In the data rows, 128 means zero.
Here is a table of points, one per row:
[178  98 196  84 132 157  95 160 106 112 160  86 130 171 137 126  80 114
  85 172 144  82 143 143  78 149 154 170 191 125 139 167 100 119 142]
[116 141 145 113 130  91 114 139 155  93 121 124 195 142 111 111 203 121
 102 146 159 115 167 116 164 143  81 128 137 200 119  90 140  80  67]
[ 46 116 118 120 123 120 143 208 143 134 124 171 128 128 188  82 151 115
 154 103 104 125  92 148 174 129 115 116 165 137 153 154 150 172 171]
[115 153 160  94 114 117 181  72  91  88 125 173 117 102 140 133  93  89
 115 151 116 200  83 153 170 123 100 119 118 145  86  75 149 133 109]
[ 76 135  88  92 145 126  66  91  99 108  90  74 138  75 160 190 106 126
 123 186 164 123  75 156  99 147 111 101 151  90 126  77 136  85 197]
[ 57 189 153 164 131 128 169 127  94 172 140  76 172 163  62 143 128 131
 166 102 153 135 209 127 168 149 143 143 174  98 139  65 159 130 141]
[167 170  95 136 105 167  90 154 184 199 100 115 109 121 160 171 131  87
 127  94 157 112 141 163 127 152 147 157 121  69 135 126 177 131  81]
[137 139 102 124  76 124 109 151 126 154 139 141 112 172  72 175 127  77
  89 103 133  95  55 148 141 145 194  97 117 159  85 112 146 151 118]
[ 89 118  95 148 128 128 145  69  68 176  58 147 113  93 114 129  78 136
 102  59 109 133 164 101  94 183 100 112 121 123 141 147 130 118 144]
[115 153 152  87  88 146 109 183 147 127 103  75 101 123  92  89 105 163
 111  90  96 141  79  33 236  86 101 170 128  97 125  92 104 117 127]
[167  98 150 100 166 146 188 162 113 123  99 171  61 133 210 121  74 151
 109 180 111 116 142  71 171 128 152  96 116 159 101 120 156  41 147]
[149 107  88 116 136 127 113 125 105 141 156 112  49  44 115 120 125 124
  91  99 119 105 159 139 162 130  71 177 154 161 168  98 181 202 175]
[ 88 176 112 129 107 137 107  65 129 162 138  99  95 126 135 161 141 104
 104 140  85 142 113 109 110 157 112 123 109 121 124 128 166 132 184]
[110  68 132 106 111 152 148 137 125 118 138 164 181 195  73 123 105  99
  83 173 141 136 100 149 184 121  94 147 124 104 126 154 192  83 136]
[165 101 123 151 166 136 138 157  86 153 141  95 124 193  83 111  90  94
  84  77  95  99 111 101  60  32 115  74 139  99 146  95 161 103 146]
[159 109  87 118 104 107 177 122  87 115  99 131  77 142 155 109 102 117
 107 147 196 142 114 169 124 148 114 111 114  61 134 104 102 178  61]
[188 103 133 128 157 117 178 141 161  48  85  60  82 156 104 136 135 143
 152 128 140 159 151 125  99 103 128 107 142  93 158 155 176 168 142]
[ 99 130 194 178 123 151 114 130 153  94 188 138  73  67 165 122  82 107
 147 158 136 130 143 135  87 161  66  86  84  53 137 120 141 133 177]
[108 136 161 199  60 112 100  99  72 113 150 173 112 140 130 153 109 149
 121 173 121  89 160 119 120  85 145 116 201 147 138 152 227 143  58]
[119 116  82 175 167 119 109 101 177 139 163 171 136 126 177 111 103 114
 142  87 119  62 137 136 183 101 144 101 130 149 116  90  78 115 101]
[138  74 141 136 130 131  95 136 116  72 144 205 161 100  98 178 154 185
 103 123 122 152 110 153  88 108 168 181 145 130 155 113  76 141 132]
[110  65  33 105  68 129 107 117 111 118 160 140  73 109 120 122 145 144
 121 106 113 190 136 152 172  67 138 167 120 102 105 104 137 141 106]
[ 96  97 130 154 134 190  67 139  69 186 147 116 118 150 105  89 139 164
 169 124  94 146 106 110  85 133 108 109 158 118 151 138 133 131 115]
[168 184 135  96 110 119  98 187 149 109  88 197 185  88 146  99 111 187
 148  73  87 136 145 132 111 114 135 162 116  91 147 132 159 135 139]
[148 122 163 112 140  78 144 131 118 142 136  99 113 166 131 144 175  96
  98 105  74 146 147 161 129 103  92 179  91 157 125  90 119 118  94]
[135 165  68 125  97 170 143 152 186  48 127 152 188 123 113 150 155  78
 142 147 114  49 130 176 135 144 137  71 145 135 159 146 136 164  93]
[153  95 133  33 107 109 127 125 168 126 129 177 122 124  86  95 136 148
 195 168 146 102 181 115 122 156 142 138 129 136 104 119 154 135 112]
[111 138  69 138 108 146 157 127 193 161 106 131 128 176 135 133  96 112
  86 184 151 140 130  86 163 121 135 131 130 104 178 162 116  92 154]
[150  85 141 188 106  75 156 186 159 185 166  87 162 147 186 186 132 169
 138 144 115 116  77 138 132  89 127 162 111 127 131  89 139 132 186]
[181 132 125 149 124 133 141 149 128 173 171 119 160 144 128 193  71 126
 156 126  94 208 100 170 129 154 149 129  83 146 165 111 113 109 112]
[142 101 111 132 136  44 113  93 108 131  49  84 138  75  77  71 138 128
 101 169  67  82  83  91 143 162 160 117 151 117 144 123  76 153 131]
[162 122 170 135 182 184 163 123 108 124 144  95 152 103 141 118 142 102
 177  86 121 129 103 126 143 109 158 104 141 133 138  83  71 146  59]
[ 99 168 196 187 135 123  82 163 138  52 158 143  86 107 137 126  95  64
  90 165  94 143 132 116 160 181 113 138 141  82 103  72  83 115 133]
[112 120 142 116 148 149 108  67 158 123 133  78 137 135  78  90 104 104
 152 141 155  87 106 177 181  75 149 133 178 139  96 202  76 169 176]
[113 114 134 114 128 137 106 134 141 127 160 136 112 171 135 126 155 155
  67 104 161 177  96  68  86 153 136 179 125 160 190 107  76 149 102]
[ 81  96 116 151 120  92 212 159 145 152 129 130  99  70 143 181 142 125
 139 107 143 120 114 135 109 119 173 156 166 117 112 159 128 106  84]
[ 91 124  67  96 234 159 158 116 158 108 147 124 176 155 148 149 125 117
 121 132 101 147 174  96 116 124 116 166 147 125  55 169 116 149 114]
[123 131 125 124 146 106 109 163 123  86 172 122 129 101 140 121 164 107
 133 106 148  83  57  92  43 201 133 149 118 105  31  93 169 135 156]
[114 146  62 174 185 128  76 144  90 126 123 143 120  99 141 172 145 105
  81 177 100 118  79 121  95 125 134 152 140 155 146 128 116  93  80]
[152 147  90 118 121 131 158 189  70 103 118 108 156 116 113 127 109 177
  99 155 128 105 170 163 145 133 159 192  77 117 103 125 136  90 147]
[142 129  95 138 110 158 136  98 109 101 127 125 107 156 106 109 159 152
 135 166 142  81 181  65 121 189 139 123  79 159 128 112 106 140 133]
[122 172 160  96 133 107  74 116  92 113 126 176 110 125 149 144 145  38
 137 110 157 134 131 166 121 109 160  93 164 207  96 133 139 112 177]
[113  94 126  82 138 144 160 117 120 124 157 135 134 165 113 173 157 113
 157 111 136 116 124  88 104 136 152 109 158 118 155  78 162 134 102]
[151 182 133 102 129 105 135 162 151 148 110 124 107 158 128  94 127  81
 170 109  86 139 148 144  69 117 116 136 129 100  98 111 138  98 123]
[179 149 121  92 138 127 115 144 155 156 126 135 174  96  91 127  81 139
 119 142 223 126 132 154 115  73  80  92 107 174 129 122 119 130  96]
[138  91 159  81 172  74 152  86 182 142 133 159 137  80 139 160  88  94
 118 120 139 138 105  93 151 174 127 138 142  85 125 167 155 100 133]
[118 149 100 132 113  78 159  68 135 122 132 156  87 170 146 105 139 124
 132 126 128 160 177 140 105  58 144 114 149  80 121 113  43  92 177]
[179 166 149 156 131 128 163  65 113 173 153 143 131 103 142 157 171 162
  92 173 113  89 151  65 192 122  88 127 154  88 124 124 115 233 132]
[ 99 138  88 133 160 143 114 163  64  78 142 111 143 134 162 131 121 170
 162 144 145 158 133 121 182 136 135  82  57  62  73 139 132 159 119]
[ 78 133 142 120 149 124 176 159  64 140 102 175 147 132 139  95  95  87
 170 164 112 104  92 118  67  57 130 165  57 155 178 130 155 173  93]
[125 126 170  90 161 126 157 152 133 139 127 175 149 123  95 122 163 106
  79  85 202 136 120  93 132  83 150 122  79  91 145 129  98 146 172]
[152 140 134 141 147 172  97 103 106 179 174 118 136 116 140 144 133 105
 144 155  92 145 121  62  99 121 137  89 148 153  74 204 128 163 109]
[100 125 138 110  93  77  40 118 129 129 145  68 166  83 147 166  56 109
 142 143 132 152 154  88 121 140 108  45  61 157 112 156 146 127 137]
[158 164 152 140 189  95 135 117  81 133 173 128 171 110 129 106 144 152
  84 102 153 143 136 181 200 152 145 180  99 101 139 175 134 124 112]
[177 130 138 110  94 124  94  87 143 160 138 142 153 128 104 119 205 114
 183 163 105 144 133 124 115  64 146  79 112 105 115 109 132 123 141]
[ 84 137 153 107 183  98  76  96 151 139 124 124 103 153 131 167 159 176
 203 134 103 107 125 162 147  93 119 128 119 112 170 172 139  62  82]
[131 130 144 155 102 102 145 142  71 105  78 133 174 188 183 163 141 143
 135  94 160 111 146 140 113  99  56 149 174 110  91 153 103 129 145]
[132 122 116 108  88  80 172 183 121  89 124 122 102 161 120 172 137 128
 215 155 117 105 111  91 118 121 106 100 114 136 173 156  64 122 147]
[ 75 207 114 109  82 193 154 128 131 161 120 163 139 102 123 145 126 145
 111 170 152 143 152 130 117 116 147 182 131 137 127 133  62 131 153]
[132  96 119 172 144 163 141 149 143 117 116 129 111 107  85 173 174 121
  83 119  76 108 158 128 127 125 120 114  70 165  77 153 111 170 191]
[156 194 110 130  92 147 176  79 146  67 177 101 141 114 125  67 144 155
 114 135 114 136  80 169  77 138 175 123 149 119 137 148 154  85  87]
[100 147 113 120 146 132 173 163 152 159 165 138 188 136  93  92 135 126
 147 138 112 158 178 152 131 166  99  57 164 126 194 106 107 109 127]
[167 134 165 175 112 117 161 176 140 164  89 102 110 101 108  89 112 177
 137 162 123 148 140 113 124 150 177  87 192 189  73 123 147 186 178]
[144 117  91 132  92 143  86 119 153 157 135 112 121 121 163  97 190 130
 110 127 181  96 137 144 117 109 138 110  45 120 111 137  98  79  91]
[121 118 121 193 193 169 138 109 175 119 104 150  88 105 100 112 158 148
 121 157 166  99 153 129 106  82 144 202  96 161 179  83 180  74 142]
[140 132 109 119  84 138 117  73 136  62 169  99 187  62 164  89 142  85
 108  68 101 133 135 121 136 125 151  86 118 173 176 140 131  79 175]
[144 107  81  91 111 150 100 121 146 109 128 106 164 153 184 144  71 171
 138  95 120 137 120 109 142 112 148 186 158 177 161  73 116 168 132]
[125 210  92  98 149  88 157 164 153 110 178 133  83 127  75 118 153 193
 115 105 162 162  91 127 138 128 124  87 136 142 136 171 128  78 129]
[162 148 135 129 139 166  95 131 109 149  53 108  96 150  85 107 114 157
 161 136  63 119 121 177 156 160 127 127 160 148 104 125 110 127 133]
[155  94 138 126 112 171 128 140  86 159  59 126 137  71 141 146 199 157
 125 118 160 113 134 121 129 107 138  88 170  97 122 143 138  55 111]
[123 135 129 125  92 119 173 108 181 127 143  90 122  72 136 144  78 167
 156 123 148 110 118 117 102 100  42 200 111 148  93 136 115 110  83]
[118 134 159 142  86 128 154  83 116 122  94  91 161 153 172  72 166 112
 161 129 149 145  92 102 155 141 192 176  81 144 156 161 160 130 142]
[129  74 163 121 100 195 121 146 114 106 145 136 140 102 198 118 193  93
  79 126 132 169 138 171 148 148  94 108 148 114 148 141 107 104 114]
There is one direction along which these points spread out most. Where along it does each point below lie, from 0 to 99? The average is 50, and the first point in the table lies past the average. One standard deviation of the points above along it is 16.
[104  63 118 120 129  74 135 166 127 161 156 108 149  90 102  36 125 120
 106 159 103 167 171 140 103 131 132 151 132 112 117 171  92 142  96] 44
[169 153 104 135 134  68 129 133  96 133 162 156 123 217 196 131 134 177
 110  70  95 127 131 120 127 156  75 128 134 138 155 154 132 134 139] 42
[163 128  96 205 149 106 141 151 132 110  64 137 102 103 103 142 110  84
 152 144 184 195 117 148 148 149 115 135 108 147 137 150 124 106 145] 52
[ 85 113 184 149 143 147 127 130 125 134 117  93  66 142  93 135 118 181
 135  57 180  97  97 144 142 133 115  84 125 173 105 155 118 165 109] 54
[116  81 115 129 158 168 105  94 130 107 136 123 124 128 102 150 139 116
 171 114  83 160 115 122 112 176 103 132 108 155  61  98 183  85 163] 73
[108 118 179 118 138 145 118  96 171 185  78 138 110 167 127 125 140 205
  74 162  74 155  96 182 105 146  75  67 107 146 130 140 130 201 120] 59
[ 97 139 136 111 118 146 149 110 132 119  92  83 130 156 207  93 127  68
 130 121 172 122 160 140  89 139 140 175 138 182 129 144  98 128  97] 44
[106 153 134 170 184 133  65  92 180  62  72 144 178 138 137  82 126 130
 131 111 122 183 111 107 115 113 102 142 150  93 123 120 175 180 117] 57
[143 122 173 148  70 167 121 121 123 111  87 145  98 119  36 152 102 113
 148  66  78  89 151  82 141 161 112 156 105 121 135 204  88 125 118] 55
[170 114 107 123 155  96  69 138 112 158 182 130  81 142 126 134 127  87
 176 139 198 161 155 115 148 169 109 163 157 137 173 135 126 155 155] 56
[134 118 166 122 110 110 157  94 102 179 134 172 137 149 126 105  92 146
 169 141 132  30  79 187 147 167 104 131 119 114 137  92  97 132 180] 53
[ 86 120 193  69 141 114 103 125 154 133  99  85 113 143 121 169 121 147
  84 120  69 105 197 158 118 120 231  80 109 119 150 110 131 166 117] 56
[129  82 128 188  87 110 104 102 167 135 141 178 162 187 134 100  70 149
 147  88 185 131 147 139  97 156 189  92 144 132  81  91 143 105  83] 46
